In the data rows, zero lies at 4.5, halfway between 4 and 5.
Some points, one per row:
[3 6 5 2 4 1 6 6 5 5 5 6 0 7]
[6 3 3 7 4 5 4 4 3 5 6 6 4 4]
[4 5 5 3 5 6 5 5 5 5 5 5 5 5]
[3 5 5 4 6 3 5 5 5 4 4 4 5 5]
[5 4 5 6 4 4 7 4 6 7 5 4 1 5]
[4 4 4 7 4 7 4 4 5 3 4 7 6 1]
[6 5 4 5 3 5 4 5 4 4 4 5 4 5]
[4 5 7 5 6 5 4 4 6 4 4 5 6 3]
[4 5 5 3 4 4 4 6 4 6 5 4 4 6]
[7 3 3 6 2 5 4 4 3 5 7 5 3 4]
[1 6 8 3 8 3 5 4 6 4 3 3 6 7]
[4 5 6 2 5 4 5 4 5 5 4 3 3 5]
[4 3 3 5 4 7 4 6 1 6 5 3 7 5]
[5 5 3 6 4 5 5 5 4 4 4 4 5 3]
[7 2 4 9 2 4 5 6 1 5 4 5 4 3]
[2 5 4 4 6 6 4 5 3 4 4 4 7 4]
[6 1 2 3 1 7 4 5 0 7 8 4 6 5]
[3 5 5 3 5 4 4 5 5 5 5 4 5 5]
[5 5 5 3 5 2 5 6 6 5 6 4 3 7]
[5 4 4 6 3 5 5 4 3 4 4 5 4 4]
[3 6 5 2 6 3 5 5 6 5 4 3 5 6]
[6 3 2 7 3 4 5 3 3 4 3 5 5 3]
[4 6 4 3 5 4 4 6 5 5 4 4 3 5]
[5 6 4 5 5 6 5 4 4 5 4 4 7 3]
[1 6 8 2 8 6 3 3 7 4 4 2 9 3]
[6 0 5 5 5 5 3 2 3 3 3 7 8 7]
[3 6 7 3 5 2 5 4 6 4 3 4 1 5]
[6 3 3 4 3 5 3 5 2 5 5 4 4 5]
[2 5 8 2 7 6 4 5 8 5 5 5 3 7]
[4 5 4 4 4 5 5 5 4 5 4 4 7 5]
[6 7 5 4 3 7 5 6 3 4 3 3 7 5]
[4 6 5 5 4 3 4 6 4 4 3 4 3 4]
10 more points follow, each with its number after it:
[5 5 4 4 4 5 5 6 4 5 4 3 4 5] 0
[2 6 6 2 5 3 4 5 6 5 3 3 4 6] 1
[6 4 3 5 3 4 5 4 4 4 5 5 3 4] 2
[6 4 3 5 3 5 4 5 3 6 6 6 4 3] 3
[6 4 5 6 1 3 5 2 4 5 5 6 1 3] 4
[5 6 3 6 5 3 5 5 5 4 4 5 4 4] 5
[2 6 6 2 7 3 4 3 7 4 6 4 1 7] 6
[7 5 5 6 5 5 3 4 4 5 4 5 6 3] 7
[5 4 4 4 3 5 4 4 3 3 5 5 6 4] 8
[0 9 9 0 9 4 4 7 7 5 4 0 5 9] 9
Which two of these numbered points are nearest to each point below by angle, seen from the average point of the first points? Their numbers follow each, nearest first.
[4 4 4 3 5 6 5 3 4 5 6 4 7 3] > 8 7
[5 5 5 6 5 4 5 3 5 5 4 4 3 4] > 4 5
[6 4 5 5 4 6 4 6 4 6 5 5 3 3] > 3 7
[2 5 6 3 6 5 3 6 6 4 6 4 7 5] > 9 1
[3 6 5 2 4 3 5 6 5 6 4 3 2 6] > 1 6
[9 3 1 5 2 3 4 6 2 4 5 5 0 5] > 2 3
Here are 10 other points, each followed by its number:
[4 3 3 5 3 5 4 4 3 5 6 6 5 4] 0
[4 5 3 5 5 5 4 5 3 4 4 4 6 4] 1
[3 5 6 3 6 4 4 5 7 4 4 4 5 4] 2
[4 7 4 3 5 7 3 4 6 4 6 6 7 6] 3
[1 5 5 6 3 7 4 6 4 4 5 3 9 1] 4
[4 5 6 4 6 5 4 4 6 5 5 6 4 6] 5
[7 3 3 5 5 7 4 4 3 5 6 4 6 3] 6
[1 6 8 5 8 2 5 5 7 2 4 4 6 5] 7
[2 6 6 5 8 6 4 4 6 1 3 4 9 4] 8
[4 5 6 5 7 5 5 3 6 5 5 4 6 4] 9
The same question for these:
[7 2 3 6 6 7 3 4 5 4 5 5 4 0] > 6 0
[5 4 4 5 4 6 4 4 4 5 5 5 6 3] > 6 0
[4 5 4 6 6 4 5 2 4 1 5 2 6 0] > 8 1
[9 1 0 9 0 1 5 6 1 4 6 8 0 7] > 0 6
[2 3 5 5 5 5 5 6 4 3 4 4 7 4] > 4 8
[2 5 8 6 6 1 5 4 5 4 3 3 4 5] > 7 2
